Each path is a new rotation, seen through one point. The rows after it are directions, each followed by how far the rotation turns it, in deg/step (0 if it stays put).
Each turn is a multiple of 5 degrees from 10 to 175, or 0.
Each row of a path follows its step; steps can be skipped.

step 0: [-10  19   4  -4 -21   4   3  -2   2   6  -7   8   5 -13 -10   7  12  -9
   0  -7   6 -12   5  18   6  15   3 -12  -6   3 -20  -7   9  15  -7  -9
  16   1   0 -10 -16  17   1 -10   3   1   7  -5  -6   1   9  -7   6 -10
  -3  -9   0 -13]
step 1: [  7  -4   2  -7   5  -1  -8 -11   9  32  -1  -7 -13 -10   0   3   6   1
  -1  -6   8  10  -1   9  -8   1  -1   6   3  11  -6  10  -8   7   1  -4
 -18 -29   1 -13  -1   0  14   0 -18  -8   2   8 -10   2 -10  12   0  -2
   0 -11  13   3]
step 6: [  3  11   7  -4  -5  -8  -6  -6  11  15  -3   1 -12  -1  11   2   4   2
   1  -2  13  -9  14   7   5  -7 -10   2  -3  -4  -1   3 -15  -9 -10   9
 -18  -7   0 -14   5 -10  -1  18 -32   5  -6  19  -6   4  -1  10   2 -13
  -4  -1   2 -15]
step 7: [  7   3   8  -9  12  14 -13  -4  -1   1  -3  16  -7   1   0  -9  -4  -9
  -4 -13   3  -5 -11  -4  -7 -15  -3   9 -21   8   9  -9  -7 -13   9  10
   6 -12 -21  -7   2   6  -3   9   7  -4   6   1   7   6  -1 -22   7  -4
  21  10  -9   6]
step 14: [-13   7  14  11  10  -1   3   4  17  -6   3   7  -7   7   8  -1  -2  13
  -7  -8   1  -9  15  12  -6  24  13 -11  -1   8   1   5   7   3  -1   7
 -10 -12   4  -2  11  -3   7  -4   1  -3 -21  27  -9   7   8   6  -1  -3
   4 -15  -9   6]
step 19: [-10  -4  17  10   2   2   7  -1  25   5   7  10   3  -1   5  -9   0  -1
   8 -15  11 -10   2   7  -1  20  -4   9   9   3  13  -7  10  -9  13   8
  -5  -4 -13   5  18 -10   2   4   1  13  -3  10 -12   8  15  -4   7  -3
  -5  -7  19  10]
step 23: [ -6  10  -4  18   1  13 -33  -3  -3  -2   2  14 -10  -2 -13  -1  19 -10
  11  -8  -3  -7  11  -7   0 -13  -1  10   4 -11  -8  -1  -7 -11   3   3
  -8 -18 -14  -1  -2  -1 -10  -2  13  -2   1   6   1   6  14  -3  -5  -9
  11   9  -7  -4]
step 26: [  0   8   9 -11   3  -8  -6 -17   6  10  -5 -19  -3   0   4 -12  13  -3
   8  -6   9  -3  10   8 -10  -9  -1  -7  -1  -9 -19  18   8  -1  -4   8
  -5 -10  -5   0  -4  12  -1  15  -8  -4 -23  -4   1  -9   4   8 -14   2
  -1  17  -8 -17]
step 31: [  7  19   4  -3  -5   5   2  -8  10  12  -6   4  -2   0   3   7  16  -4
  -6 -18   3  -2  17  -4 -11  10  -7   4  -4 -18 -20   3  18   0  -9 -10
  -4   7 -13  -4  -9   7 -24   7  -4  -4 -20  10   9  -5   6  -3  -3   5
   0   8   9  -3]
Directions:
[-4 -5 -1  3  2  7 -1  0  3 -4  2 -4  0 -2 -1  0  3 -1  0  2  3  0  2  1
 -4  0 -7  2  3  0 -1 -1 -1  7  0  1 -1  3 -2  1 -1 -1  1 -1  1  4 -4 -4
  2  1  3  3  0  3  4  2  0 -1] => 10
[-2  2 -3 -1  2  5  3 -2  5  0  1 -2  2 -3 -1  3  2  0 -1  1 -3 -2 -1 -6
  2  1  2 -3  0 -2  0 -2  0 -6 -4 -5  6 -2 -5 -4 -2 -1  5  1  0  2  3 -1
 -1  1  2  0  0  1 -2  1  2  3] => 90
[ 4  2  1  3 -2  0 -4 -5 -3  4  5  1 -2  1 -2 -1  4  5  4  0  0 -2 -1 -1
 -1 -3  2 -1  3 -3  2 -1 -2 -2 -3 -2 -2  2  5 -3 -4 -3  0 -3  0  2 -4 -1
 -2  2 -2  2 -1  6  0 -1  2 -1] => 145
[ 2 -3  1  4  4  4 -1 -3  0 -3 -3  4 -7  2 -2  5 -2 -2  1  0  4  2 -3 -2
  5  1  1 -2 -2 -2  0  1  3 -2  0  2  4 -2  2  2 -3  2 -3 -3  0  0  1 -4
  2 -3 -1 -2  2  2  3 -1 -2 -5] => 140
[ 5  0 -1 -1  2 -1  4  0  0 -1  3  1  0 -3 -4  0  2 -3  7  0  2  0 -1 -2
 -1 -2  1  2 -1 -2 -2 -2 -1  1  6 -3  0 -3  1  0  7  5  0 -2 -2  2 -2 -1
 -1  0 -1 -3  1 -2  5  1  5  5] => 175
[ 0  0  1  1  0 -1  2 -3 -3 -2 -3 -2 -3 -3  2 -5  0 -1 -2  2  4  1  0  1
  1 -1 -2 -5  3 -1  0  6  1  1  0 -6 -1 -2  2  0  1 -1  4 -3 -5  2  3  3
  0  1 -3  2  0  1  2  0 -7  5] => 90
[ 2  6 -1  0 -3  1  3  0 -4 -2  2  0 -4  0  0  1 -4 -2 -4  0  2  3 -1 -3
 -2 -1 -2  0 -1 -2  0 -4  2  5 -4  4  3  4  0 -7 -1  2 -5  1 -3  4  0  0
 -2  1  3  0 -5 -2 -2 -1 -1  4] => 160
[-3 -1 -2  0  0 -2  1 -1 -7 -1 -1 -2 -1 -1  1  4  1 -1  0  3 -2 -1  4  1
  1 -3 -1 -2 -5  1  1 -3  2 -4  1  2  4  1 -1  0  2 -3  1  4 -2 -2 -9  3
  1  0 -3 -1  0  5  4  5 -2  1] => 20
